One vector is turned by the same rotation once a tick. Each row is the vector after some number of ticks, and that number follows the row.
The counts run from 0 to 380.
[115 109 114 103 161 132 141 128 188 108 124 113 112 120 163 150 114 131
 104 111 109 121 143 196  94 133 153  95 100 141 162 136 131  98 145 116
 132 141 109 123 121 126 129 122  85 114  60 173 130 166 134 166 145 158
 129 132  89]  177
[130 127 113 122 152 145 121 150 172 112 118  99 110 141 145 137 130 156
 147 133 129 132  98 200  95 130 121  69  91 121 121 138  81  94 146 115
 155 169 104 155 108 112 102 126 122 120  77 134 108 160 100 119 153 195
 142 137 101]  145
[112 118 141  90 123 143 137 142 147 128 144 129 105 188  79 126 151 157
 106 143 120 116 103 163 130 158 127 121  96 142  97 117  89  45 127  79
 151 180 108 165 120 150 105 125 130 130  70 166 123 109 101 104 132 163
 102 139  97]  71
[137 120  83  98 137 131 134 149 190 124 116 112 112 165 162 162 127 152
 125 114 111 113 142 211  97 140 138 123 119 147 145 155 122  96 121 103
 168 140 104 146 108 113  86  95 102 116  78 133 119 159 124 118 135 165
 142 139 130]  352
[139 122 132  85 168 140 126  83 114 117 174 121 120 134 134 120 141 110
 134 143 138 125 143 177 130 152 129  79  86 132 101 162  96  93 123 137
 120 112 116 117 120 105  92 147  97 157  70 142 121 127 116 196 144 138
  92 153 116]  132
[119 116 134 100 147 133 134  90 152 150 131 121 131 158 108 192 116 160
 127 117 126  96 103 199  98 110 121  92 136 119 144 154  85  85 106  78
 162 157  99 141 123 118  92 126 114  90  85 132  98 108 100 127 135 182
 114 145 118]  304
[146 108 118 124 178 129 145  92 151 166 183  99  93 108 135 107 135 113
 148 121  99 103 140 184 108 152 180 127 108 152 131 175 101 100  85 104
 163 108 106 120 101 101  95 135 116 141  87 144 103 143 110 163 111 145
 109 148 113]  311
[111 119 138  88 119 126 122 104 147 141 118 102  99 190 123 197 145 126
 102 110  84 109 143 168  91 148 137 109 122 134 153 123 123  74  88 117
 147 145 148 144 105 144 125 121  93 112 101 188  97 139 140 147 154 194
 106 139 109]  183
[148 132 137 132 116 115 173 119 122 152 167  73  82 167 133 157 141 171
 162 114 130  87 119 168 117 150 142 114  91 138 128 156 115  78  94  97
 130 115 131 130 136 100  92 114 146 132  72 189  92 113 122 123 139 156
 124 126 115]  74
[142 121 109 132 148 127 152  97 139 120 170  97 111 110 162 141 116 134
 154 133 144 117 104 179  92 122 111  67 109 149 145 142  93  89 138 118
 132 130 102  98 130  81 108 146  99  97  84 149  67 122 115 163 123 158
 118 110 101]  334
[114 128 124  86 152 146 147 140 150 112 174 124  77  88 142 122 145 135
 125 123 138 135 122 131 139 139 142  72  63 164 125 129 107  82 118 104
 116 124 110 141 122 125 103 133 124 153  52 168 130 115  99 175 120 143
 108 129  73]  107
[121 102  91 104 176 148 125 135 159 125 189 124 128 132 167 122 115 116
 169 109  81 100 114 171  97 149 176 118 109 155 151 141 100  99 104 122
 147 144 101 143  68 126 106 111 127 127 104 141 142 158 136 132  96 160
 106 155 101]  379
[115 131 117  75 125 163  98 132 164 117 135 104  88 183 154 132 117 105
 124 112 103 151 121 165 105 146 128  89 104 136 152 130 114  81  86 140
 128 102 148 133 100 122 118 134  71 123  78 184 105 117 142 157 111 178
 101 144 116]  363
[143  98 111  85 124 171 128 115 141 125 154  80 118 158 153 114 153 109
 162 140 116 121 131 169 128 145 139 106  87 138 126 137 107  86 136 179
 124 138  96 132 100 117 129 139  96 124  68 185  97 144 116 174 139 192
 114 163 152]  36
[123 115 133  50 145 149 119 115 136  96 130 149 154 155 129 135 110 117
  83 136 121 126 121 173 121 116 121  89 105 157 148 156 135  67 108 111
 122 155 106 140 131 129 106 131  83 108  38 151 140 102  99 135 110 185
  95 136 100]  272
[143 106 129 107 147 117 122 150 135 103 152 117 122 138 144 126 101 107
 134 113 119 114 109 159  89 129 147  81 114 143 140 158 115 116 108 129
 140 151 106 137 107  63 116 136  87  95  74 163 137 128 109 136  95 208
 114 117  79]  267
[123 107 112  68 135 131  95 151 165 123 129  98  75 162 139 124 143 116
 126 131 110 145 132 159  92 148 147  98 118 151 125 126 118  74 132 137
 136 148  81 141  96  96 121 136  74 121  74 155  98 157 110 128  86 189
 120 130 102]  151
[159 147 138  82 123  97 119 130 100 128 157 108  90 141 147 182 118 115
 113 124 138 126 128 140 117 121 110  73  99 158 114 117 120  96 110 116
 110 137 107 138 140 114 117 131 125 140  75 167 125 117  96 195 134 159
  91 118  87]  297
[153 105 101  85 131 141 136 137 107 133 140 116 123 170 163 172 124 129
 123 130 130 104 133 178 116 119 120  84 123 146 135 142 144  73 115 153
 101 106 116 148 131 141  91 101 140 147  47 166 139 114 144 170 153 139
  89 161 128]  206
[113 119 148 110 136 113 138 148 131 131 156 109  83 152 107 178 116 138
 109 121 142 109 118 188  98 145 135  92 132 127 168 122 107  81 118 101
 117 156 122 111 132 140 131 138 131  98  56 202 117  96 135 139 131 140
 105 103  64]  44
[106 144 105 102 159 140 139  94 117 114 166 136 114 140 133 180 137 153
  90 129 141 130 123 181  96 124 125  78 110 147 152 128 109  61 114  74
 141 136 126 106 132 144 101 123 117  87 107 152 100 118 114 152 157 132
  84 124  88]  160
[102 105 135  89 144 133 134  93 176 125 145 119 119 147 140 141 147 114
 122 103  86 118 136 188 106 163 172 125 105 152 152 156 138  88 134 135
 137 146 121 126 117 151 137 122  89 143  75 183 142 177 147 164 139 159
 115 143 101]  178
[130 107  90 115 142 124 174  85 138 155 153  91 111 126 175 159 143 147
 147 119  95 106 141 165 104 134 157 105 114 124 152 150 137  89 109 150
 148 106  86 107  99 103 108 108 114 111  86 156  89 118 108 166 113 152
 115 163 139]  195
[103 120  90  69 157 140 136 111 125  92 150 119 129 121 164 157 120 132
 115 135 128 137 110 154 137 130 126  63 105 123 146 114 131  63 120 141
  90 131  97 104 132 143 110 124 130 132  68 152 107  83 120 163 112 123
  86 152  97]  17
[ 97 113 126  59 146 144 132 110 134 142 155 149 104 136 157  99 144 126
 143 122  94 135 122 152 116 147 174 114  73 153 124 176 136  87 116 172
 126 138 101 126  69 136 107 135 107 131  77 144 138 127  97 146  87 182
  99 155  93]  83
[152 149 136  76 129 129 114 116  84 137 156 113  91 159 147 154 144 112
 129 129 134 143 129 139 125 122 127  84  99 169  98 128 119  73  95 137
 111 138 115 161 114 111 120 122 121 134  78 169 128 133 110 196 125 172
  67 151  93]  296
[156 108 109 112 175 121 125 111 175 152 154  85 100 123 120 123 133 128
 124 129 105 115 151 189 110 148 140 115 115 131 126 172 101 109  91  93
 158 122 108 125  86  92  98 127  93 129  85 136  96 133  91 130 115 169
 106 139 110]  310
[125 123 132  95 138 123 117 121 129 132 126 118 127 139 135 178 108 154
 127 134 150  95  87 193 120 104 105  76 133 130 119 124  83  73 111  94
 140 153  95 132 148 115  83 127 124  91  63 132  96  97 101 133 139 160
 111 145  87]  303
[158  94  95 115 138 142 165 148 166 149 145  85 106 155 179 149 130 135
 180 121 114  82 126 196 116 137 160 121 127 135 145 169 121  93 124 154
 124 112 100 132 115 106 106  98 135 143  55 157 110 141 135 143 137 154
 132 153 157]  31
[126 121 134 117 146 114 129 135 167 160 142 124  74 163 135 168 154 161
 142 108 125  98 128 204  72 133 150 110 110 119 144 181 124  79  95 108
 141 131 154 149  99 150  93 111 117 141  80 130 129 142 144 128 158 162
 139 139  96]  141
[130 129 109 131 150 152 125 108 131 154 173 135 114 173 156 170 145 145
 148 108 109  96 111 191  67 144 146 111 110 154 156 157 108  72 102 110
 158 118 140 162  89 147  90 113 144 124 117 146 146 150 149 150 169 140
  95 154 109]  348
[107 114 146  79 143 141  73 119 136 105 159 139 105 167 129 141 137  91
 110 134 109 121 103 169  80 153 129  57 119 133 133 114  94  70 126 121
 123 139 121 131 105 112 114 146  93 118  89 156 114 108 152 149 104 170
  88 143  83]  156
[140 123 120 112 139 131 136 121 146 160 142  89  91 176 150 181  96 124
 173 116 101 112 105 210  98 139 139 144 130 153 156 155  80  79  87 114
 156 124 142 109  94 135 103 120 135 119 107 168  92 131 133 134 100 167
 133 133 124]  189
[131 135  98  83 108 136 135 106 140 139 135  85 115 165 174 152 162 141
 176 145 108 107 103 163 117 140 145 106 107 157  90 104  99  50 135 153
 150 144  94 149 138 132 100  98 158 139  87 148  83 145 122 140 134 157
 106 162 137]  5
[128 114 144  78 128 146  75 105 117 127 146 128 107 186 140 153 134  89
 123 121 111 128 101 195  85 145 122  80 123 141 133 149  96  78 108 144
 124 118 137 132  99 109 103 137  84 121  89 150 104 103 148 156 116 176
  92 155 119]  157
[ 90 109 112  79 145 132 123 128 179 147 136 119 108 148 144 185 140 149
 140 120 101 110 103 191  99 136 150 136 123 153 138 116 109  65 120 107
 160 175 108 151 110 185 127 111 139 121 107 153 118 175 134 123 142 160
 113 145 108]  3
[162 116 109 134 159 128 147 122 103 128 163  90 121 125 178 148 103 108
 123 116 116 122 156 163 107 150 157  91 121 139 161 128 112  98 106 142
 117  99 117 128 102 108 116 116 131 123  71 177 137 134 118 187 158 148
  75 140  87]  201
[121 147 111 128 145 124 139 123 130 144 160 126  94 138 169 157 166 157
 175 129 141  73  91 188  97 134 129  85  77 152 107 141 102  72 150 115
 132 135 120 133 129 127  84 110 172 168  91 130 125 152 138 158 165 136
 118 133 109]  143
[137 117  94  83 153 119 114 144 127 115 121 114  98 177 120 178 108 144
  98 135 128 152 150 187 100 174 122  94 107 112 123 130 110  85  91 130
 115 153  99 141  86 149  94 124 129 106  69 158 160 124  92 120 105 164
  82 141  81]  230
[152 128 103 100 149 146 149 148 149  96 156 113 116 126 215 121 131 111
 137 133 133 138 122 170 123 133 130  82  73 172 132 131 127  76 154 146
 127 109 119 135 135 107 103 116 117 153  60 162 120 148 128 174 140 149
 112 134 110]  175
[159 116 138 104 124 128 146  91 111 147 135  98 105 113 172 128 148 143
 151 136 118 112 111 161 125 130 149  76  91 144 119 146 123 103 151 170
 119 130  85 128 136 107 132 127 113 129  42 165  99 137  94 201 153 184
 114 150  93]  291
